One vector is turned by the same rotation once a step. Each row is the vector after some number of steps, and that number follows the row.
The counts run from 0 to 215.
[-0.05,  0.03,  0.09, -0.11,  0.01,  0.12,  0.08, -0.22,  0.13, -0.31,
  0.35,  0.18,  0.38, -0.12, -0.34,  0.09, -0.19,  0.08,  0.15, -0.28,
  0.20,  0.06,  0.12, -0.23,  0.03, -0.16, -0.25, -0.14, -0.19, -0.06,
 -0.14, -0.05, -0.15,  0.08, -0.11,  0.25, -0.27] : 137
[ 0.11, -0.28, -0.21, -0.18, -0.11, -0.13,  0.06, -0.22, -0.10, -0.16,
  0.05,  0.41,  0.22,  0.02, -0.20, -0.06, -0.29,  0.20, -0.14, -0.18,
 -0.02, -0.01,  0.21, -0.14, -0.10, -0.01,  0.07,  0.05, -0.36, -0.04,
 -0.07, -0.17, -0.42, -0.03,  0.10,  0.07, -0.18] : 198
[ 0.09, -0.17, -0.05, -0.10,  0.03, -0.08, -0.12, -0.23,  0.01, -0.31,
  0.36,  0.50,  0.35, -0.19, -0.10, -0.02, -0.03,  0.06,  0.06, -0.48,
  0.16, -0.06,  0.13, -0.05,  0.00, -0.28, -0.05,  0.03, -0.14, -0.03,
 -0.07, -0.05, -0.03,  0.00, -0.02,  0.24, -0.13] : 11
[ 0.26,  0.02,  0.06, -0.14, -0.16,  0.06, -0.06, -0.21, -0.03,  0.08,
  0.05,  0.19,  0.50, -0.04, -0.13, -0.02, -0.23, -0.31, -0.17, -0.15,
  0.06,  0.14,  0.24, -0.27, -0.15, -0.02,  0.04, -0.14, -0.28,  0.00,
 -0.31,  0.13, -0.28,  0.04,  0.01,  0.14, -0.14] : 178
[ 0.05, -0.05, -0.12,  0.08,  0.00,  0.26, -0.02, -0.25, -0.04, -0.13,
  0.07,  0.21,  0.46,  0.17, -0.09, -0.08, -0.18, -0.13, -0.29, -0.11,
 -0.08,  0.14,  0.30, -0.36, -0.15, -0.22,  0.33, -0.11, -0.25,  0.17,
  0.00,  0.13, -0.24, -0.06,  0.12,  0.05, -0.06] : 74
[ 0.04, -0.16, -0.25,  0.07, -0.11, -0.18, -0.11, -0.11, -0.03,  0.02,
  0.28,  0.29,  0.35,  0.04, -0.11, -0.21,  0.00, -0.16, -0.40, -0.05,
  0.10, -0.10,  0.15, -0.20, -0.20, -0.32,  0.08, -0.15, -0.17,  0.20,
 -0.02, -0.28, -0.06, -0.06, -0.07,  0.13,  0.22] : 57
[-0.01,  0.15,  0.02,  0.00, -0.07, -0.12, -0.09, -0.18,  0.02,  0.03,
  0.25,  0.03,  0.51,  0.00, -0.36,  0.00, -0.33, -0.15, -0.16, -0.18,
  0.13, -0.05,  0.25, -0.38, -0.04, -0.18, -0.01, -0.02, -0.13,  0.22,
 -0.21, -0.02, -0.22, -0.04, -0.13,  0.10,  0.19] : 44
[ 0.04, -0.07, -0.03, -0.18, -0.13, -0.06,  0.01, -0.08, -0.15, -0.03,
  0.31,  0.48,  0.54, -0.11, -0.07,  0.04, -0.01, -0.11,  0.08, -0.42,
  0.18,  0.01,  0.11, -0.28, -0.06, -0.31, -0.03,  0.01,  0.08,  0.09,
  0.10, -0.03, -0.12, -0.02, -0.26,  0.13,  0.09] : 13
[ 0.14, -0.32, -0.17, -0.12, -0.07, -0.05,  0.03, -0.08, -0.15,  0.00,
  0.14,  0.20,  0.37,  0.01, -0.15, -0.12, -0.21,  0.09, -0.20, -0.11,
 -0.05,  0.06,  0.25, -0.18, -0.23, -0.17,  0.07, -0.07, -0.52,  0.08,
  0.18,  0.09, -0.39, -0.08,  0.12, -0.09, -0.02] : 208
[ 0.00, -0.08, -0.12,  0.11,  0.09, -0.02,  0.04, -0.36, -0.04, -0.26,
  0.09,  0.23,  0.29,  0.14, -0.32, -0.10, -0.29,  0.21, -0.11, -0.04,
  0.04,  0.02,  0.07, -0.17,  0.10, -0.03, -0.17, -0.24, -0.42,  0.17,
 -0.14, -0.21, -0.39,  0.04,  0.19,  0.07, -0.15] : 93
[-0.03, -0.21, -0.14, -0.03,  0.03,  0.06, -0.20, -0.30,  0.25, -0.05,
  0.15,  0.30,  0.44,  0.10, -0.20, -0.10,  0.00, -0.20,  0.00, -0.13,
 -0.01,  0.00,  0.37, -0.23, -0.16, -0.15,  0.00,  0.08, -0.34,  0.02,
 -0.32, -0.06, -0.02, -0.02, -0.02,  0.30, -0.12] : 181
[-0.16,  0.00, -0.20,  0.20,  0.11, -0.06,  0.05, -0.19,  0.05, -0.26,
  0.29,  0.32,  0.31,  0.23, -0.26, -0.05, -0.03,  0.06, -0.06, -0.20,
  0.12, -0.11,  0.04, -0.15,  0.09, -0.39, -0.20, -0.09, -0.19,  0.29,
 -0.07, -0.26, -0.20,  0.01,  0.00,  0.04, -0.03] : 97
[ 0.08, -0.07, -0.17,  0.01, -0.11, -0.17,  0.16, -0.13, -0.12, -0.10,
  0.01,  0.41,  0.26, -0.03, -0.16, -0.14, -0.38,  0.16, -0.23, -0.18,
  0.00,  0.03,  0.27, -0.18, -0.11, -0.06,  0.02,  0.02, -0.22, -0.03,
 -0.04, -0.27, -0.39, -0.13,  0.07,  0.11, -0.09] : 197
[ 0.14, -0.29, -0.08, -0.14, -0.01,  0.02,  0.05, -0.23,  0.04, -0.24,
  0.36,  0.45,  0.36, -0.24, -0.11, -0.10, -0.06,  0.12,  0.03, -0.30,
  0.06, -0.04,  0.21, -0.13, -0.07, -0.14,  0.06,  0.01, -0.30, -0.16,
  0.08,  0.11,  0.08,  0.01, -0.03,  0.19, -0.22] : 20
[ 0.33,  0.10, -0.02, -0.16, -0.10, -0.11,  0.08, -0.02, -0.19, -0.07,
  0.43,  0.19,  0.23, -0.08, -0.13,  0.14, -0.31,  0.01, -0.19, -0.47,
  0.15, -0.01,  0.18, -0.32, -0.07, -0.36,  0.11, -0.16, -0.23, -0.12,
  0.02,  0.03, -0.20, -0.01,  0.00,  0.06, -0.02] : 157
[-0.11, -0.24, -0.30, -0.09, -0.26, -0.12,  0.15,  0.03,  0.08, -0.01,
  0.22,  0.40,  0.29,  0.01, -0.27, -0.11,  0.05,  0.01, -0.13, -0.22,
  0.05,  0.02,  0.35, -0.16, -0.12, -0.19, -0.17,  0.21, -0.16,  0.03,
 -0.06, -0.25, -0.28, -0.09, -0.15,  0.23, -0.20] : 194
[-0.03,  0.05, -0.07,  0.18,  0.13,  0.18,  0.02, -0.36,  0.10, -0.24,
  0.08,  0.14,  0.44,  0.22, -0.28, -0.11, -0.28,  0.00, -0.18,  0.01,
 -0.06,  0.11,  0.14, -0.30,  0.00, -0.05,  0.01, -0.11, -0.38,  0.18,
 -0.16, -0.04, -0.23, -0.16,  0.19,  0.08, -0.16] : 84
[ 0.18,  0.10,  0.02,  0.08, -0.03,  0.08, -0.16, -0.35,  0.00, -0.05,
  0.04,  0.31,  0.46,  0.01, -0.09, -0.06, -0.30, -0.22, -0.15, -0.23,
  0.05,  0.10,  0.24, -0.32, -0.07, -0.08,  0.03, -0.11, -0.25,  0.01,
 -0.37, -0.01, -0.19, -0.12,  0.12,  0.24, -0.11] : 179
[ 0.15, -0.20,  0.00, -0.07, -0.08,  0.10,  0.10, -0.11,  0.17, -0.02,
  0.22,  0.21,  0.58, -0.12, -0.21, -0.05, -0.01, -0.05,  0.16,  0.04,
  0.12,  0.03,  0.12, -0.10, -0.15, -0.21, -0.22, -0.44, -0.33, -0.13,
 -0.03,  0.03, -0.02,  0.09, -0.04,  0.14, -0.20] : 134
[ 0.22, -0.28, -0.12, -0.24, -0.14, -0.14,  0.10,  0.01, -0.04, -0.08,
  0.47,  0.29,  0.05, -0.17, -0.20,  0.04, -0.08,  0.09, -0.11, -0.29,
  0.14,  0.03,  0.23, -0.08, -0.14, -0.22, -0.06, -0.24, -0.32, -0.21,
  0.01, -0.12, -0.09,  0.03, -0.10,  0.10, -0.13] : 155
[-0.14, -0.18, -0.18, -0.20,  0.06,  0.06,  0.03,  0.00, -0.19, -0.13,
  0.42,  0.33,  0.34,  0.22, -0.18,  0.01,  0.16,  0.08, -0.04, -0.28,
  0.10,  0.09,  0.05, -0.18, -0.07, -0.48, -0.11, -0.05, -0.14,  0.22,
  0.13,  0.01, -0.28,  0.14, -0.10, -0.03,  0.01] : 108
[ 0.12, -0.19, -0.02, -0.09, -0.18,  0.05,  0.02, -0.15,  0.02,  0.13,
  0.16,  0.21,  0.61, -0.13, -0.05, -0.13, -0.32,  0.07, -0.02, -0.01,
 -0.02,  0.14,  0.32, -0.27, -0.34, -0.19,  0.05, -0.04, -0.20, -0.02,
  0.20,  0.02, -0.05, -0.14, -0.13,  0.09,  0.18] : 26
[ 0.01, -0.27, -0.17, -0.09, -0.19, -0.14,  0.06, -0.12, -0.02, -0.15,
  0.41,  0.36,  0.09, -0.12, -0.19, -0.19,  0.09, -0.02, -0.45, -0.12,
  0.15,  0.04,  0.24, -0.04, -0.10, -0.15, -0.04, -0.05, -0.32,  0.01,
  0.01, -0.24, -0.13,  0.11, -0.06,  0.26, -0.09] : 59
[-0.04, -0.17, -0.02, -0.20, -0.11, -0.09, -0.03, -0.26, -0.08, -0.08,
  0.23,  0.48,  0.35, -0.19,  0.00, -0.10, -0.25,  0.22,  0.01, -0.25,
  0.06,  0.12,  0.16, -0.27, -0.23, -0.15, -0.17,  0.06, -0.09, -0.09,
  0.08, -0.18, -0.15,  0.02, -0.11,  0.21,  0.16] : 15
[-0.21, -0.15, -0.19, -0.07,  0.04, -0.08,  0.05, -0.13,  0.08, -0.15,
  0.36,  0.33,  0.25,  0.19, -0.34, -0.01,  0.05,  0.11, -0.05, -0.16,
  0.10, -0.01,  0.11, -0.10,  0.00, -0.31, -0.28,  0.00, -0.19,  0.22,
 -0.06, -0.27, -0.27,  0.13, -0.08,  0.05, -0.05] : 98
[-0.01, -0.18,  0.03, -0.09, -0.04, -0.16, -0.13, -0.25, -0.21,  0.00,
  0.13,  0.49,  0.31, -0.18, -0.06, -0.17, -0.28,  0.17,  0.03, -0.24,
  0.15,  0.10, -0.05, -0.21, -0.15, -0.15, -0.36, -0.12, -0.21, -0.03,
 -0.11, -0.27, -0.26, -0.05,  0.00,  0.16,  0.08] : 6
[ 0.06,  0.05,  0.02, -0.15, -0.15, -0.04, -0.11, -0.13, -0.03,  0.01,
  0.35, -0.07,  0.55, -0.06, -0.37, -0.01, -0.19, -0.16, -0.09, -0.20,
  0.19, -0.01,  0.24, -0.27, -0.06, -0.16,  0.02, -0.01, -0.23,  0.24,
 -0.22,  0.06, -0.31,  0.09, -0.18,  0.11,  0.01] : 43
[ 0.05, -0.12, -0.19,  0.07, -0.11, -0.23,  0.02, -0.15,  0.01, -0.10,
  0.40,  0.40,  0.15, -0.13, -0.11, -0.28,  0.01,  0.00, -0.49, -0.13,
  0.14, -0.05,  0.14, -0.10, -0.12, -0.28, -0.09, -0.15, -0.21,  0.11,
 -0.01, -0.38, -0.02, -0.09, -0.01,  0.20,  0.15] : 58
[ 0.13, -0.01,  0.13,  0.01,  0.06,  0.27,  0.06, -0.14,  0.03, -0.16,
  0.22,  0.25,  0.48, -0.07, -0.13,  0.01, -0.01, -0.08,  0.06, -0.21,
  0.18,  0.11,  0.08, -0.23, -0.05, -0.37, -0.11, -0.25, -0.22,  0.02,
  0.09,  0.23, -0.07,  0.01, -0.02,  0.06, -0.18] : 126
[-0.19, -0.22,  0.17, -0.23,  0.02,  0.26,  0.00, -0.28, -0.02, -0.10,
  0.30,  0.32,  0.22,  0.07, -0.13, -0.10, -0.12,  0.16,  0.02, -0.10,
 -0.01,  0.36,  0.11, -0.33, -0.32, -0.21, -0.19,  0.04, -0.18,  0.04,
  0.15,  0.01, -0.19,  0.16, -0.07,  0.15,  0.07] : 120
[ 0.25, -0.06,  0.01, -0.11, -0.18,  0.07,  0.09,  0.09, -0.05,  0.11,
  0.44,  0.27,  0.27, -0.18, -0.05, -0.03, -0.13, -0.19, -0.32, -0.24,
  0.09,  0.20,  0.29, -0.17, -0.30, -0.31, -0.11, -0.22, -0.36, -0.08,
  0.05,  0.02, -0.11, -0.01, -0.06,  0.07, -0.02] : 165
[ 0.02, -0.03, -0.05,  0.01,  0.04,  0.02, -0.18, -0.34,  0.17, -0.10,
  0.10,  0.29,  0.32,  0.07, -0.22, -0.08, -0.22, -0.20, -0.11, -0.25,
  0.02,  0.08,  0.28, -0.28, -0.02, -0.07, -0.05,  0.02, -0.27,  0.03,
 -0.40, -0.06, -0.09, -0.08,  0.14,  0.27, -0.14] : 180
[-0.05, -0.26,  0.10, -0.22, -0.06,  0.20,  0.04, -0.18, -0.12,  0.03,
  0.18,  0.27,  0.44,  0.08, -0.05, -0.10, -0.17,  0.08,  0.03,  0.05,
  0.00,  0.33,  0.09, -0.33, -0.34, -0.23, -0.16, -0.21, -0.22,  0.01,
  0.19,  0.02, -0.17,  0.09, -0.10,  0.04,  0.12] : 121
[ 0.03,  0.04,  0.07, -0.15, -0.10,  0.09,  0.08, -0.17,  0.17, -0.05,
  0.36,  0.10,  0.38, -0.14, -0.40, -0.02, -0.24,  0.07, -0.02, -0.27,
  0.03,  0.14,  0.37, -0.30, -0.13, -0.06, -0.10,  0.25, -0.21,  0.07,
 -0.05,  0.13, -0.12,  0.03, -0.13,  0.19, -0.03] : 33
[ 0.00, -0.20, -0.15,  0.06, -0.13,  0.03, -0.06, -0.09,  0.16,  0.14,
  0.16,  0.28,  0.57,  0.14, -0.19, -0.03,  0.08, -0.40, -0.06, -0.10,
  0.02, -0.01,  0.30, -0.21, -0.14, -0.23, -0.08, -0.04, -0.28,  0.10,
 -0.22, -0.06, -0.07, -0.04, -0.11,  0.20, -0.08] : 182
[ 0.04, -0.23,  0.11, -0.05,  0.09,  0.27,  0.00, -0.37,  0.06, -0.21,
  0.26,  0.34,  0.33, -0.08, -0.10, -0.12, -0.12,  0.10,  0.00, -0.04,
  0.03,  0.22,  0.05, -0.12, -0.15, -0.16, -0.20, -0.28, -0.45, -0.11,
  0.00,  0.08,  0.09,  0.04,  0.06,  0.17, -0.19] : 124
[-0.18, -0.14, -0.10,  0.10,  0.01,  0.24, -0.02, -0.38,  0.19, -0.21,
  0.20,  0.27,  0.29,  0.18, -0.22, -0.11, -0.01, -0.04, -0.28, -0.04,
 -0.08,  0.13,  0.34, -0.25, -0.14, -0.17,  0.02,  0.11, -0.24,  0.15,
 -0.04, -0.03,  0.06, -0.07,  0.03,  0.17, -0.05] : 76
